128 stands for zero in the data rows.
Here are some points:
[157 153 156 121 163 158 125 103   0  32 125 168 152 151]
[150  88 127 147 156  76 115 179  96 200 162  54 102  94]
[116  48 123 164 177  67 101 147 149 201 134  71 116 167]
[197 169  40 133 175 176 124 121  26 112  95 157 128 111]
[152  44 174 139 163  97 112 164 144 101 170  52 121 134]
[ 96 158  16 124  99 209 178 121 113  38 138 162 165 125]
[121 152  15 112  83 115 150 126 110  86 176 206 158 110]
[103 122 201 119 105  53 141  91 177 158 198 114 126  79]
[119  75 185 121 147 102  65 150  90 187 172  99 124 157]
[148 165 187 144 118 155 143 108   4  75 145 101 171  84]
[130 177 116  52  90 179 135 102 130  70 136 137 149 200]
[ 97  76 178 115 164  96 138 109 107 251 131  60 121 158]
[166 166  72  91  83 111 163 112 145  60 109 157 193 131]
[ 67 151 117 144 200 145  87 106 157 174  98 104 166  91]
[ 93  87 155  85 135 124 125 133 157 201 172 122  56 180]
[120 131  13 119  87 155 173 150 108  69 173 147 166  96]
[107 188 135 153  90  23 136 127  23 175 162 162 113 122]
[ 71 122 162  99 125 251 124 157 143 158 128 145  36 156]
[146 179 115 104 110 134 131  88 137  10 119 160 155 195]
[124  50 152 117 159  86 100 178 183 174 161  78  94 138]
[100  86  46 111 143 252 131 184  65 119 140 155  84 171]
[221  78 163 138 128 149 137 137 130  40  70 124 163 141]
[202 128 116 146 122  62 145 109 104 132  65 112 190 140]
[125  88 137 121 127 243 161 107 157  57  81 100 192 136]
[164 105  96 192 167 129 146 118   0 153 113 123 153  87]
[ 80 165 145 140 165 156 132 101 219 169 123 148  62  54]
[179 100 140 150 140 207 148 127 154  88  49 137 159  76]
[133  41 164 151 158 150 110 178 155 166 120  42 127 117]
[110  63 150 136 146  74 118 152 166 237 151  56  93 147]
16 more points follow, each with its number after it:
[120 110 122 126 165  19 137 134 136 188 146  40 180  94] 0
[126 139 131 106 164  75 107 135 141 158 189 158  52  99] 1
[ 89 163 119 185  97 110 122 117 169  98 197 134  94  73] 2
[163 163 137 161 131  67 104  77 105 201 144 162 124  61] 3
[106 198  42 123  99  15 147 142  63 170 148 171 123 144] 4
[190 132 177 135  70 148  92 112  93  57 106 172 165 179] 5
[162  89 234 127 102 113 140 115  22 151  88 155 173 139] 6
[121 195 146  99 131 115 130 121 123  80  90  64 188 163] 7
[ 97  50 149 135 173 116 105 139 120 218 171  94 119 105] 8
[ 88 161 133 174 104  99 127 145 207 170 157 121  53  66] 9
[ 94  55 177 128 170  79 101 175 200 171 116  62 118 160] 10
[159 147  84  90  84 176 132 116  77  91 107 143 201 172] 11
[147 180 159 137  79 108 163 116 178 181  73  92 144  75] 12
[ 60 159 130 108 102 133 138 130 121 196 158 165  44 166] 13
[156 183  67 104 143 140 160  81 139  49  93 139 168 152] 14
[147  31 190 139 153 147 115 166 166 163 141 102  73 112] 15
Which three of these numbered points are nearest to each point below, ignoring the 2 directions in which the first points spread most? Their numbers follow each, nearest first.
[108  95 121 145 169 140 113 154  62 211 175  88  75 113] > 8 15 11
[146 122  71 118 159 142 156 150   0 197  95 175 138  91] > 8 11 15
[125 177 177 165 101 100 151 101 115 102 159 148 127  26] > 2 9 3
[129 124 166  93 114 255 106 124 174  31  84 216 128 150] > 5 15 6
[ 89 145 156 112 101 129 109 116 255  71 127 160 112 113] > 2 9 10
[176 161 222 152  70 112 142 114  52  53  97 177 138 136] > 5 6 15
[123 135 155 133 199 116 121  89  46 135 121 108 185  91] > 8 14 10
[129  57 133 129 135 255 139 134 198 101  58 151 129 133] > 15 8 10
[153 165 108  59  65 128 135 147 125  62 119 172 174 162] > 11 10 5
[ 88 158 153 107 122  84 107 139 170 162 188 150  49 121] > 1 13 9
[119  51 163 173 161  74  88 160 178 193 126  71 113 138] > 10 15 14
[104 145   6 104  95 255 154 123 166  88 117 181 167 102] > 8 0 3
[106 162  82 142 128 107 132 104  37 130 198 150 147  84] > 8 1 2
[112 191  88  97 110 138 174 131  97 188 127 144  51 142] > 13 4 1
